(in the rows, 128 means zero)
The rows of Z fall into several groups, which share some directions, and each row is roughly a mix of its group's hidden directions.
Z (105 x 15):
[[172 158 128 165 108  95 160 129 142 159 138 134 153 154 127]
 [146  79 146  98 148 134 132 109 118 101 112 118 100  86  98]
 [ 83 144 131 112  97 127  83  90 121 113  97 143 130 155 140]
 [119 134 102  88 119  99 105  88 166 103 107 124 133 159 108]
 [175 170 147 176 123 145 137 159 103 134 141 133 131 110 138]
 [ 80 101 107  86 128 108 103  89 157 110 119 126 126 139 117]
 [107 121 112 120 123 149  76 188 149 141 153 120 150 129 128]
 [154 109 112 149 148 106 173  80 113 128 126 125 118 106  89]
 [ 79 106 162  94 134 134 120 117 127 118  98 135 107 132 176]
 [ 91 117 109 106 118 110  97  81 171 116 114 120 139 161 129]
 [162 101 164 141 108 145 154  71 127 108 140 108 118 123 110]
 [139 133  97 125 130 116 142  59 144 107 111 113 129 159  96]
 [100 134 128 151 118  80 155 118 150 169 136 147 147 152 164]
 [151 141 105 137 119 112 143  75 151 128 103 114 143 180 108]
 [173 133 145 165 151 152 147 163  98 132 136 124 118  85 128]
 [ 88 135 154 108 134 124 139 153  98 143  98 156 112 135 180]
 [178 109 116 103 161 132 162 133 134 105 130 106 110 108  88]
 [165 184 157 163 100 151 125 129  98 118 122 136 128 136 144]
 [ 80 134  89  95 141  87 124 105 164 120 125 135 130 149 136]
 [100  86 104  91 117 110 103  92 155 118 132 121 134 134  89]
 [123 116 129 102 164 155 169 159  78 124 114 132  97 114 129]
 [ 65  89 123 110 127 103  98 143 128 156 123 150 134 112 139]
 [ 66 116 122 100 115 119  91 157 151 137 157 139 138 128 149]
 [183 180 118 146 105 139 116 112 127  99 137 120 135 137  96]
 [164  87 158 149 149 121 159 103 125 125 128 119 110  79 118]
 [127  93 179 118 128 114 147 161 106 150 125 149 113  89 152]
 [155 190 102 140 104 116 145 106 104 117 133 142 134 154 100]
 [125  58 143 107 122 124 120 139 127 138 149 126 126  87  92]
 [123 108 173 109 143 156 152 117  96 101 117 127  89  99 151]
 [123 103 140  98 132 165  69 166 150 113 116 108 129 123 131]
 [146 100  97 117 148 152 121 133 107 111 136 112 119  97  65]
 [149 128 106 118 146 115 159 184  90 153 132 146 125 109  98]
 [114  80 117  84 162 122 157 113 112 116 109 126 100 109 103]
 [157 118 118 171 147 121 135 182 132 176 134 126 150 113 126]
 [138 131 103 115 106  76 134  79 152 124 132 136 141 144  87]
 [128 141 159 147  79 104 164 110 101 147 163 157 133 131 133]
 [ 96 172 123 135  94 125  91 142 149 133 147 138 151 161 160]
 [178 180 125 174 130 123 124 160 133 144 119 130 147 135 141]
 [165 130 162 172 100 134  91 133 133 127 153 127 140  85 122]
 [150 159 103 138 111  89 135  84 147 133 104 133 146 169 109]
 [ 94 128 119 104  88 108  88  92 160 120 132 132 146 162 121]
 [ 81 114 118 120 115  93 176  98 130 150 159 144 131 150 136]
 [158  79 148 122 151 135 160 112 149 112 152 101 111  93 112]
 [109 153  69 104 142  81 138 113 147 117 143 140 130 132 102]
 [ 80 143  84 114 124 151 127 150  99 147 128 135 139 176 122]
 [ 97 131 157 132  98 139  97 174 135 151 154 139 144 135 170]
 [124 128 125 104 120  98 156  65 131 118  91 134 120 165 121]
 [ 98 131 145 140  98 137  88 163 154 152 154 130 154 144 165]
 [ 77 106 113  88 100 110  87 117 154 123 148 135 140 137 113]
 [142 113 165 145 132 151 101 183 136 135 149 121 130  86 153]
 [ 82  95  99  82 131 121 104  97 148 110 122 121 125 140 105]
 [ 96 179 135 122 123 115 115 164 116 119 149 160 119 109 171]
 [138 124 109  89 178 111 135 167 156 106 133 121 110  93 128]
 [ 93 118 107  87 103  93 104  87 151 112 133 137 133 142 102]
 [110 149 155 126 125 143 164 150  73 125 148 153 103 108 155]
 [ 66  83  96  94 129 121 116 123 136 145 130 128 137 148 113]
 [ 97  74 114 125 155 149 123  99 167 118 145  93 126 123 127]
 [137  71 161 129 163 147 144 137 118 133 110 115 106  87 138]
 [ 93 122  96 104 108  84 114 111 161 146 130 138 152 164 115]
 [122 176 110 123 114 105 122  73 143 103 105 134 129 165 133]
 [183 121 138 150 155 131 160 114 103 116 114 122 108  87 103]
 [110 125 150 118 131 175 151 135  66 110 138 134  97 109 135]
 [128 166 122 172 106 158 109 113 131 139 119 116 152 179 147]
 [125  61 120 110 149 127 126 102 169 124 129  98 128 119 103]
 [140 161 162 155 101 118 144 164 112 147 166 152 133 112 158]
 [152  94 164 136 144 102 171  94 116 133 102 134 107  97 132]
 [133 165  97 141 113  98 146  76 143 127 123 130 143 173 116]
 [ 91 135 150 129 115 125 166 146 110 137 184 148 118 114 163]
 [137 169 149 156 132 144 134 181 103 137 144 142 124 109 168]
 [163 126 157 130 144 173 113 108 128  82 110 100 104 105 131]
 [107  78 128 132 127  99 139 158 142 172 164 137 144 103 122]
 [116 115  69 110 125 132 112 123 138 125 152 114 144 144  68]
 [131 131 171 154 100 150 172 109  96 127 170 132 117 121 145]
 [152 117 154  92 104  96  95 157 137 145  81 146 139 139 122]
 [ 82 117  86 130 124 124 123 157 124 175 135 136 155 164 122]
 [104  81 150 153 145 153 145 152 124 152 164 118 125  96 152]
 [174 166 149 150 136 140 168 120  87 118 101 134 109 128 138]
 [ 99 117 100  77 138 134 103  97 146  94 103 115 118 151 111]
 [162 130 129 144 166 119 176 161 102 138 134 135 111  86 125]
 [101 117  82 122 145 115 160  69 128 123 122 121 124 153 102]
 [183 152 159 156 119 140 164 135  88 124 136 135 116 106 122]
 [121  98 164 132 137 165 147 137  79 122 138 130 100  85 135]
 [115 171 148 136 117 153  84 105 123  94  97 130 119 137 165]
 [ 59 104 122  96 145 125 134 126 126 141 105 136 120 152 163]
 [125 125 112 119 155  97 145 194 127 155 148 147 129  95 132]
 [182 174 132 148 130 157 116 109 116  88 109 114 117 124 116]
 [ 68  79 119  92 144 148 110 110 140 114 128 114 116 128 131]
 [130 186 123 117  99 116 111 119 134 122  98 141 140 182 145]
 [ 86 108 131  97 144 170  85 160 138 116 117 113 121 132 154]
 [ 80 102 108  93 131 124 111 102 164 127 110 115 135 171 136]
 [ 96 125 152 132 114 125 142 159  74 151 146 164 118  98 146]
 [ 72 162 107 119 128 135  93 158 112 135 113 148 133 148 159]
 [115  98 100 138 127  83 163 126 126 169 158 143 143 118  97]
 [152 107 135 127 123 132  72 184 156 143 127 119 150 110 117]
 [ 82  82 141 111 139 165  94 107 117 111 106 117 111 113 137]
 [156 165 147 143 141 158 166 144  80 123 104 133 108 136 150]
 [101 167 121 137 108 115  92 168 142 132 171 148 143 115 152]
 [115  97 147 114 151 146 135 178  98 132 143 136 107  77 136]
 [116  69 154 104 138 148 142 110 104 112 131 122 100  89 112]
 [125 111 123  90 164 167 129 138  99  92 109 116  94 104 113]
 [117 107 152 171 136 138 145 160 133 161 168 125 135 101 164]
 [132  76 114  98 129 121  99 108 171 123 115 104 139 137  92]
 [ 96 139 116 134 122 102 186  77 118 134 148 141 122 151 137]
 [175 118 140 188 141 129 133 147 152 156 141 110 147 105 134]
 [198 152 138 132 133 119 173 136 116 114 139 128 116 110 104]]

Here is one row of each group, with its name. Which group are the others in?
[163 197 135 146 134 157 126 141 110  99 115 126 117 134 151] -> R
[116  99 161  97 141 157 107 177 104 124 111 132 108  97 145] -> B
[181 113 171 151 101 104 145 123 116 141 140 140 130  92 108] -> U

[123  87 108  88 150 133 121  95 164  99 118  98 119 134 101] -> R
[174  98 143 159 145 134 141  95 146 113 140 101 121  88 107] -> B
[117 121 144 104 129 105 121 141 104 108 150 155 103  60 119] -> U
[130 123 117 132 101 133 103  71 146 123 101 112 146 176 105] -> R
[163 136 131 131 120 117 173  71 107 104 131 129 111 122  94] -> B
[ 94 124 104  98 117  98 102  76 163 107 119 128 132 148 116] -> U
[117 112  99 145 119 166 120 101 133 142 119  99 151 186 108] -> R
[126  95  84 113 146 125 159 125 146 154 123 107 144 172  95] -> U
[118 123 103  68 136  94 104 113 143 102  95 137 118 129 100] -> R
[172 172 154 155  88 111 137 139 103 133 149 152 134 115 122] -> U
[ 83 119  80 135 139  97 145 146 120 173 143 147 146 138 119] -> B
